The same turns and mirrors carry the whole set onto itself, and each row onto the other rows of its family. Which rows share a family with each named row? Give them in list order.
These 20 rows form 4 families of 5 rows each.
sobig: [16.6 -2.6 27.3  4.8 15.6  2.2 23.2  2.2  8.3  4.9]
Makob: [ -4.6 -14.8  -1.3  11.5   7.8  10.3  -9.5  -6.4 -28.9  21.4]
saped: [-13.3  -6.3  -4.4  -9.8   3.6 -13.3  10.9  -8.7  25.5  -2.1]
ropu: [ -6.5 -14.5   2.7  -3.4  11.7  42.5   3.5   0.6   6.6 -23.8]
dile: [27.8  1.4 16.9  7.3  8.8  4.6 15.4  7.9 11.5  3.9]
vul: [-17.8  -1.0  -7.3 -14.0   4.6 -11.3   7.3  -4.4  21.6 -12.6]
nefe: [-11.1  -8.2   0.2  10.4  13.2   5.1   4.9  -1.9 -28.8  24.4]
rugi: [-15.8 -13.7  -0.1  -2.1   4.0  40.5   7.6  -3.3   0.8 -26.4]
soku: [ -6.0  -6.6   0.5  10.8  18.3   6.2  -4.3  -4.0 -26.2  24.3]
tutim: [ -1.8  -9.9 -11.1   7.8  18.5  13.7  -3.1  -1.8 -26.7  19.8]
bisog: [24.0 -0.7 21.7  3.5 16.8 -0.2 18.4 -0.5  8.4  2.2]
fuso: [ -7.8  -8.3  12.7   8.8 -24.8  17.0 -21.9  10.1  -7.3 -12.5]
keso: [26.9 -6.8 19.9  8.4 10.4  0.3 15.9 -3.6  4.1 10.9]
guk: [-20.5  -1.2 -12.9 -10.7   8.3  -7.9   2.6   0.0  22.5  -1.2]
rofa: [ -5.8   1.4  14.4  13.4 -22.0  14.2 -19.5  15.3 -13.6  -7.7]
mago: [-16.5 -18.6   4.8  -6.5   6.5  35.7   8.0  -4.2  -5.5 -28.2]
lede: [-14.7 -19.9   1.8  -4.2   4.3  36.0   7.6  -9.1  11.0 -23.3]
kavor: [-23.1  -4.0   2.4 -15.1   5.2 -13.6   6.2  -1.7  19.6 -11.3]
ges: [ -4.4  -1.8  15.6   9.2 -25.1  10.1 -11.9  15.3 -19.1 -10.6]
nodu: [ -2.6   0.5   7.0   5.1 -20.3   9.0 -25.9  17.9  -8.1 -10.9]

Same family as keso: Makob, saped, fuso, lede
Same family as ges: sobig, nefe, mago, kavor
Same family as dile: ropu, tutim, guk, nodu

